In the rows, 128 means zero.
The rows below come in pairs that one turn or mirror swaps. Which row does each named row swap with?
kariz: [110 123 150 106 153 130 144 180 158 136 101 108 110 127 143 142 151]
Dabab: [112 111 166 106 144 126 148 155 143 148 127 150  97  86 139 113 156]
sef: [129 115 136 114 146 136 126 163 147 138 113 106 102 134 127 145 184]
Penul: [114 147 128 116 129 142 117 137 156 141  97  98  99 109 138 114 162]
lemu: [110 115 164 112 142 125 151 157 145 144 122 149  90  89 141 107 159]
Varoz: [111 138 141 129 121 126 147 169 155 132 128 103  90 120 116 134 152]
patad: [107 126 165 122 143 120 142 137 136 145 149 116  86 124 143 111 156]
puvo: [149 155 170 129 161 124 129 159 151 138 120 103 118  98 135 122 147]
Gagop: [140 139 150 118 141 119 126 172 159 141 103  90  90 113 148 117 171]
Fes: [139 106 137 105 140 119 122 150 134 152  96 109 125 103 150 145 153]
dase: [146 123 141 131 142 129 122 140 128 142 137  91 106 136 132 113 163]
deza: [105 123 158  98 152 122 129 160 132 135 124 127 131  95 161 113 147]
mab: [108 145 159 133 144 143 148 165 152 128 113 137 124 117 143 105 153]
muvur: [142 110 149 131 165 133 138 172 131 147 114 112 105  95 164 124 144]
sudig: [145 102 139 126 147 151 142 143 123 130 119 127 117 116 134 132 138]
buz: [151 136 165 127 126  95 138 158 137 140 131 121 126 128 138 119 151]
muvo: [125 110 119 109 135 113 114 154 165 144 109  93  98 108 146 104 152]
vabe: [114 111 169 105 145 124 148 156 148 148 128 144  96  90 148 107 165]
fizes: [131 126 136 113 128 130 126 114 146 157 130 128  97 101 109 107 157]
tanat: [139 130 134 115 135 132 129 115 147 160 130 126 106 101 113 107 159]
vasa: [112 127 118 124 141 137 128 172 126 128 100 124 118  96 119 113 149]
tarod: [139 142 144 125 152 122 139 125 150 145  97 127 112  81 145 136 152]
Rugom: [126  98 147 118 142 107 135 156 154 114 133 122 106 136 136 133 161]
rano: [118 142 135 116 133  98 151 175 156 132 126  99 100 120 124 108 161]
bemu: [125 120 157 100 160 144 112 146 138 129 111  97 129 117 133 129 172]
sutu: [129 113 141 140 150 126 147 168 164 136 130 132 132 125 134 105 143]
gok: [135 128 138 112 129 131 128 117 145 159 132 132 108 112 113 108 155]
Bipi: [119 130 166 108 137 111 136 131 136 119 122 126 114 128 141 112 182]
Supe: [127 114 134 129 124 113 104 123 144 152 119 107 124 118 133 124 171]
fik: [136 114 113 141 136 143 135 150 138 124 102 128 122  96 137 132 155]
vomen: [114 117 107 114 155 131 147 163 143 141 102 113 131 103 122 128 153]
tufel: [130 128 147 135 113 111 139 165 149 116 125 109  88 117 144 116 171]
Koru: [117 113 165 101 141 122 143 154 150 152 121 144  93  88 149 112 154]
lesim: [141 127 139 132 158 150 135 161 143 137 103 121 138 131 129 119 166]
Gunag: [141 154 126 119 146 119 119 158 140 134 103 107 120 122 114 102 146]
Dok: [155 145 139 139 158 116 127 183 140 138 111 125 110 101 124 114 163]
pabe: [131 149 139 114 132 123 125 123 157 149 141 102 122 114 131 126 139]
Rek: [123 120 164 144 143 104 135 167 152 146 120 137 121  95 158 128 156]
seriz: [106 136 152  98 127 120 116 147 135 132 120  94 112  90 125 114 173]
Tasa: [118 125 130 129 162 138 128 127 121 158 117 126 104  88 141 113 138]
sufe: [116 143 160 126 145 138 150 154 148 138 129 120 137  84 118 132 149]
vol: [151 119 115 130 154 103 117 152 147 127 111 119 109  91 133 121 139]
tadid: [129 127 129 114 130 135 130 116 148 155 126 128  96 104 109 109 157]
Pepi: [148 125 153 117 126 113 130 155 130 129 125 103  75 109 147 110 147]

Swapped with tufel: fik
Swapped with fizes: Dabab
Swapped with rano: vomen

The rows below come in pairs that one turn or mirror swaps. Which row does each named row swap with?
digi: [122 131 145 128 116 131 122 145 165 117 147 136 144 126 143 129]
rifi: [135 131 124 110 111 110 125 133 101 157 119 126 136 123 120 142]
Dak: [128 128 135 130 126 142 110 140 155 151 146 131 141 139 130 138]
vipe: [137 133 147 122 116 136 125 155 135 118 141 130 115 138 155 122]
Mudel: [121 131 136 109 110 119 154 141 106 124 120 130 142 107 126 127]
Rudas: [120 135 133 106 112 116 150 136 116 125 118 142 140 105 120 115]
tugap: [122 148 113 120 136  98 145 132 131 136 105 124 134 105 132 126]
Dakos: [121 123 121 128 136 132 101 103 132 126 114 134 133 112 110 153]
Rud: [120 132 131 118 118 127 130 149 161 110 154 133 134 131 139 127]
basir: [118 132 133 140 147 125 147 129 159 133 154 128 122 130 127 133]
furo: [146 126 147 126 129 139 134 156 131 113 141 126 112 134 149 131]
vuvid: [128 144 117 115 124  95 136 115 129 118 112 135 142 103 117 118]
nin: [139 126 141 121 122 137 126 159 139 121 128 143 113 139 155 119]
dogud: [125 109 121 129 151 122 129 126 115 125 129 112 129 158 152 136]
Kerif: [126 127 128 108 111 140 130 128 118 130 125 152 134  88 137 133]
memap: [137 121 145 122 121 137 144 153 131 123 136 135 102 137 151 128]
fama: [129 147 129 123 135  83 129 118 124 126 115 119 134 112 122 120]
lila: [131 112 138 130 150 124 123 124 109 115 125 123 126 159 149 137]
mipi: [139 121 128 132 142 129 125 121 110 122 132 127 133 165 151 127]
nizo: [117 110 141 146 134 111 136 120 145 133 137 130 100 148 135 131]
bilu: [120 100 120 137 133 113 156 127 142 138 147 130 111 134 132 138]
Futu: [131 119 137 133 135 121 101 139 140 146 157 139 145 139 141 136]
Nak: [131 126 126 109 117 141 128 136 117 122 128 151 124  88 127 141]
beret: [115 112 122 130 130 113 148 113 159 138 152 127 129 139 133 137]
befip: [136 125 127 126 125 130  99  97 136 126 115 128 132 122 109 149]
Lotok: [123 121 125 129 129 118 152 125 155 116 156 128 128 148 132 126]
totor: [116 126 115 128 132  89 117 114 123 125 111 130 120  97 133 140]
Bikud: [126 114 128 128 146 128 128 127 109 124 117 111 135 160 144 127]
nezav: [136 135 112 120 120 134 107  95 124 129 115 137 139 120 123 151]
vuzu: [129 132 124 111 131 117 128 145  93 146 122 122 146 115 127 131]
mol: [124 108 125 131 144 121 128 132 116 124 114 119 124 163 147 130]
nubiz: [131 132 128 113 121 131 118 132 130 124 119 153 127  81 140 137]
ruvi: [135 139 126 134 135  87 115 126 139 127 109 131 124 102 123 124]
tisu: [130 132 129 110 110 127 127 140 124 122 112 146 132  89 150 133]
bev: [123 126 120 126 132 140 102 100 136 130 114 126 142 119 116 150]
roki: [110 117 127 135 135 125 145 111 144 141 150 118 109 140 132 124]
fifo: [129 133 127 127 133 130 104  95 132 135 106 129 135 118 113 145]
dubav: [127 123 121 120 124 133 106  97 133 130 103 137 134 119 125 158]
Lafa: [117 146 113 123 137  96 115 112 128 131 114 116 127 103 134 118]
gobu: [135 124 127 112 117 139 131 130 130 132 109 154 135  87 139 134]
kul: [130 113 121 129 152 132 123 134 113 128 121 117 129 154 158 130]
lini: [133 124 156 126 117 143 139 148 136 119 146 138 112 128 147 131]
Muref: [127 133 121 127 124  89 128 120 153 130 120 142 139  96 138 121]
Vub: [133 131 125 126 133 145 105 103 129 136 109 129 128 114 113 149]
det: [131 100 122 125 144 118 127 123 109 124 121 121 135 156 151 128]
tiga: [129 121 137 131 124 103 162 131 134 126 151 120 112 132 125 131]

Swapped with Lafa: roki
Swapped with vipe: Kerif
Swapped with tisu: lini
Swapped with vuvid: Lotok

The rows below come in pairs that one turn or mirror swaps. Which row does each named row swap with?
nad: [141 116 119  86 129  93 155 139 139 144 124 148 112 119 150 137 115 124]
lukep: [121 130 105  88 115 132 123 121 130 113 130 112 130 124 137 144 141 147]
subop: [133 139 143 141 111 127 136 112 140 142 127 148 130  97 134 116 141 119]
muva: [107 135 130 132 127 117 149 150 145 113 125 167 132 108 139 141 155 151]
Dogab: [156 111 129 100 134 122 160 147 130 132 124 153 111 127 169 127 126 137]
Kufi: [148 111 117  94 136 111 140 152 129 145 123 137 128 131 170 127 125 130]
zur: [152 118 127 112 130 107 152 133 146 138 144 149 110 122 174 132 127 125]
Zela: [155 111 131  89 138 118 146 144 125 126 139 158 121 122 155 125 121 134]
gos: [112 140 114  93 124 128 133 129 138 118 123  98 129 128 137 141 136 149]
subez: [127 129 139 138 112 121 140 110 149 147 115 147 129  86 139 125 134 124]
Nake: [115 125 121 122 112 108 119 148 151 120 135 171 129 110 136 144 152 141]
Zas: [117 141 119 104 111 140 129 129 142 109 143 107 121 106 156 142 146 130]
mepat: [150 104 135  91 136 128 151 150 123 144 117 142 113 124 157 123 126 145]
kez: [115 145 117  96 124 121 137 125 131 119 115  96 116 128 149 143 138 131]
nafu: [146 115 114  94 127 105 160 147 129 151 118 147 122 128 159 134 121 131]
Simo: [133 139 147 141 119 120 128 104 143 127 110 148 138 104 145 118 130 125]
Tezep: [123 124 111 103 107 128 132 129 133 108 117 103 107 125 140 150 144 137]
Duza: [128 134 148 136 116 118 131 103 129 135 118 150 139 100 139 114 123 139]
Beto: [156 126 128  88 146 108 155 147 125 140 124 151 112 122 153 133 123 134]
Zis: [125 133 141 139 118 127 136 105 138 129 100 150 135  99 146 118 119 137]
bibo: [116 143 117 105 118 129 123 136 145 116 123 101 127 126 136 154 133 130]
modar: [114 144 113  89 127 133 134 136 128 116 123 101 127 125 142 137 143 143]
gelu: [114 126 138 140 128 112 126 146 145 118 134 159 125 101 149 144 159 149]
kem: [106 132 133 130 143 130 124 144 140 132 130 171 123 110 140 144 150 153]
sev: [127 148 119  90 127 137 132 129 116 109 126 106 123 113 137 139 136 147]
bem: [147 102 122  99 136 109 148 153 140 148 127 145 108 118 153 139 117 143]
pab: [102 117 130 140 127 120 124 137 142 121 137 163 125 114 142 137 156 148]
rez: [126 143 135 139 119 128 139 110 129 145 116 149 126  85 137 120 120 140]
vef: [136 139 141 135 116 129 151 113 145 136 122 148 149 101 130 115 128 138]
rol: [114 134 134  94 125 135 146 131 124 115 113 103 101 120 138 135 136 150]
danek: [150 104 116  99 135 111 155 147 144 131 113 153 128 130 154 136 114 130]
duge: [103 134 136 124 130 111 127 148 136 126 124 175 128 105 141 146 141 156]
dofi: [113 135 108 100 118 134 139 125 139 100 113 107 126 124 131 136 128 136]
Bes: [112 121 137 140 135 125 132 147 151 102 121 161 118 118 148 141 151 143]
kazab: [119 157 107  89 127 133 123 127 125 116 117 121 113 125 139 148 131 145]
tukaz: [137 129 141 142 112 137 142 118 144 126 110 142 130  96 142 112 124 119]
kimal: [103 147 125  96 130 139 133 130 121 119 125 109 111 113 142 136 125 152]
kuda: [117 144 131  95 123 142 141 130 136 104 125 101 115 113 143 133 133 139]
netek: [150 129 119  91 139 107 136 143 127 144 122 151 122 121 155 135 101 136]
Mar: [118 122 134 136 126 117 121 151 144 120 125 167 121 104 136 144 160 140]
datiz: [153 100 124  99 126 108 140 149 146 141 126 134 112 127 149 126 116 124]
Ludad: [128 148 136 126 112 129 132 104 136 147 113 156 135 100 129 116 129 140]
sezil: [118 135 112 101 113 144 135 121 129 124 124 104 108 119 128 143 136 143]
fira: [103 135 136 121 129 118 126 144 144 122 115 173 123 104 143 136 160 140]
vot: [135 138 133 131  99 109 132 103 149 135 124 147 131 102 128 130 126 129]
Kufon: [126 147 127  86 122 132 142 117 130  99 121 113 111 104 140 142 141 138]
bilo: [107 131 133 133 128 118 121 150 142 111 118 170 128 109 151 132 155 131]
Pas: [156 117 104 112 124 100 147 146 137 143 120 147 117 131 161 129 120 129]
tun: [137 133 142 144 110 118 130 109 137 134 118 143 125  95 125 120 131 128]
femul: [ 98 127 134 128 135 129 126 146 146 118 113 173 125 115 144 131 146 139]
vog: [149 120 125  95 142 126 150 141 128 154 116 156 111 120 164 132 122 146]
lizo: [151 119 123  94 138 105 159 143 126 147 118 139 123 128 165 133 119 133]

Swapped with lizo: modar
Swapped with kez: Kufi
Swapped with Bes: tukaz
Swapped with Mar: tun
Swapped with pab: subez

The rows below come in pairs that one turn or mirror swaps. Which row does each named row swap with?
deda: [162 135 126 121 127 152 102 122 108 125 115 136 149 146 139 113]
zizar: [131 121 108 140 126 110 150 114 128 114 124 117 122 138 125 109]
siku: [143 138 149 135 152 151 124 124 134 135 120 115 118 107 130 128]
reliv: [133 146 146 138 130 161 128 140 128 130 121 125 110 120 139 108]
poto: [121 104 108 121 126 117 142 121 144 116 131 137 143 130 128 135]
zore: [127 149 137 116 141 149 103 130 122 119 122 117 148 149 148 139]
nuka: [141 121 131 149 110 134 115 111 101 120 140 127 133 112 109 115]
Mek: [137 135 118 119 135 110 112 137 127 123 121 122 128 177 127 136]
doso: [119 108 124 118 139 119 151 119 144 132 131 121 120 151 131 124]
mipok: [135 141 137 136 132 161 122 132 141 135 109 118 131 105 130 130]
Pom: [134 135 119 115 141 109 112 140 126 127 120 132 122 168 138 139]
zan: [158 135 136 123 129 153  93 134 106 123 117 132 146 148 128 113]
Tarir: [111 119 153 124 119 117 121 144 118 124 133 118 108 152 118 134]
sota: [164 125 132 145 103 138 116 124 104 128 133 114 136 121 108 122]
beneb: [159 133 136 133 134 169 131 120 136 143 125 123 130 119 129 119]
pemub: [120 126 140 142 125 124 117 149 111 126 132 102 109 126 120 140]
Ropi: [140 108 124 142 111 118 104 137 109 117 132 123 129 105 129 122]
tuki: [112 116 113 119 123 116 146 118 140 130 121 134 130 137 112 110]
zufe: [110 131 149 139 127 120 116 135 118 122 140 125 102 132 114 138]
rir: [126 111 123 119 139 111 144 107 127 132 133 132 122 132 115 102]
Sefib: [141 136 151 133 114 164 133 127 137 127 141 118 131 111 134 128]
mufi: [132 112 110 129 133 108 141 117 150 134 137 137 125 124 121 129]
vem: [139 137 140 126 129 169 125 137 146 128 126 149 130 117 122 134]
Zavo: [160 132 131 124 137 165 132 143 131 110 134 127 113 115 126 128]
Vofe: [116 125 113 124 122 114 153 129 139 125 143 134 126 133 109 121]
vip: [124 142 135 109 142 149 100 134 119 117 121 123 148 150 142 141]
zekol: [132 127 115 121 132 106 110 137 126 122 125 124 129 173 129 142]
kel: [160 141 130 115 115 159  99 130 110 126 130 145 138 149 129 119]
banu: [132 124 152 129 137 168 124 117 144 124 120 137 128 114 129 122]
non: [128 130 149 132 122 130 114 136 122 106 124 141 103 139  96 127]
ferug: [156 135 132 124 120 160  94 132 109 131 121 133 146 146 134 116]
bosu: [130 102 114 111 132 124 148 134 127 104 142 130 118 135 130 118]
faz: [143 147 102 113 127 121 119 121 119 137 139 139 149 157 122 117]
res: [137 128 117 120 137 101 105 143 120 125 124 125 130 166 129 134]
tas: [122 119 126 124 115 116 154 118 143 121 151 125 124 142 117 128]
zaki: [146 142  99 111 128 122 114 126 115 133 136 142 150 153 118 125]
suk: [155 134 128 121 122 155  95 133 108 133 120 127 149 147 140 111]
bot: [136 120 134 137 107 138 125 122  97 120 134 124 126 132  95 104]
bunam: [130 137 143 136 126 167 129 130 134 119 128 117 139 105 130 128]
Fis: [133 125 115 117 130 109 109 133 122 114 129 123 131 164 142 149]

Swapped with Zavo: bosu
Swapped with Pom: deda
Swapped with Tarir: sota
Swapped with tuki: mipok

